Regit: [-34 -13  -6  -1   8   6 -10 -23 -15  14  12 -28  14   0]
fabak: [ 19  12 -12  18  -5  -4   1 -30  22  15  -5  -3 -24   3]
minu: [ 34   8  27  43   7  13  -6  17  10 -13   6   7  19  -7]
nubid: [ 26  19 -22   0 -16   1  -1   0   7   9  -6 -18   0   9]
Mele: [ 31 -12  19 -30 -14   2   2 -17  14 -10   2   0 -21  -4]
beduk: [  7   6   7  90  19   7  -2  31 -14  -8  15   7  15  -3]
bez: [-5  8  9 -4 15  2  7 22 29 10 -2 13 -5 -4]
Nusu: [-19  -1   7 -31   5  -2  -2 -21 -37   6   2   0   6   6]
fimu: [ -9 -12 -12   4 -35   3  -3  43   6   1  12   3  17  23]
Zilod: [ 12   4 -22   8  17   8  -6   8  -6 -22   8 -22  -6 -22]
zaso: [-32  10  -9  47   3   8   5  -1 -19   9  20  10  -4  -4]
places beduk: [7]
0 2 5 11
back: [6 6]
Nusu
places Zilod: [-22]
2 9 11 13
places nubid: [9]
9 13
places Zilod: [-6]
6 8 12
places bez: [13]
11

Kere: [20 18 13 17 18 23 24 25 21 22 18 23 22 20 25 23 22 18 20 19 24 27 22 23
 27 19 16 16 17 31 23 16 22 21 21 31 17 22 17 19 19 27 23 21 20 21 21 23
 27 19 21 24 28 15 18 27 22 19 20]
lil: [25 20 24 15 16 18 15 14 23 22 22 23 15 35 11 19 35 17 26 29 23 11  9 35
 24 15 12 26 19 28 25 16 24 30 21 25 23 30 31 26 24 17 19 30 23 27 20 24
 35 19 27 12 20 22 19 13 31 14 25]
lut: [38 25 27 18 29 27 20 16 15 12 18 23 35 23 23 17 17 40 11 12 22  8 49 18
 14 45 24 15 22 16 14 40 32 15  8 10 32 24 16 25 23  8  8 21 23 21 13 16
 13 21 22 18 15 28 22 17 47 14 39]
Sinug: [20  9 13 11 20 33 22  7 24 19 15 28 88 13 13 21 17 28 14 23 22 30 30 30
 24 26 23 17 19 18 17 12 27 12 11 20 37 33 34 35 35 19 13 19 23 25 11 43
 18 44 24 21 14 20 15 28 22 23 18]
ruliv: [15 13 14  9 18 25 13 15 34 32 17 21 22 22  9 20 34 14 33 34 27 12  8 26
 45  9 12 22 12 42 22  6 15 18 17 30 17 34 32 37 29 17 36 22 19 17 19 46
 26 34 26 16 21 14 24 22 22 24 21]
gozu: [16 10 17 13 35 27 18 12 31 21 17 22 55 14 17 35 17 28 19 26 19 20 25 18
 29 22 18 22 16 15 15 12 16 13 13 22 24 25 25 25 29 23 20 16 23 22 18 38
 15 36 25 28 19 13 16 25 15 30 11]
subof: [40 20 17 13  7 35  6 15 29 19 22 41 47 29  7  9 76 24 36 38 45  8  5 23
 14  5  7 14 14 43 17  7 37  5 13 12 26 27 63 59 44 15 19 43 19 22  6 98
 25 22 21  6  8 39 34 17 19 22 23]
back: [24 23 18 17 13 18]
Kere
places lut: [8]
21 34 41 42

Nup: [-45  16 -59 -40 -40  26  39  37 -51   9 -79   8 -84]
Laf: [  2 -32  70  42 -43  42  -6  63 -38 -15  22 -28  37]
Vel: [ 54  47   6 -58 -33  72 -70  19  66 -56 -20 -12  73]
vol: [-63  42  80  41  88 -12  39   9   0  81  35 -31  73]
Redub: [ 54  47   6 -58 -33  72 -70  19  66 -56 -51 -20  87]
Sela: [ 19 -52 -14  13 -11  30  85 -56  -2 -31   1  37  21]
bupi: [ 80  42 -12  41  39  88 -63  61  74 -51  81  58 -25]
sinir: [-12 -71   2  58 -53  32  43 -45   9 -79   8 -84 -51]
romi: [-27 -77  70  -6 -35  51 -32 -58  69 -16  62   4   8]
back: [-63  88  39  41 -12  42  80]
bupi
places Nup: [9]
9
back: [-84   8 -79   9 -51]
Nup
places Nup: [8]
11

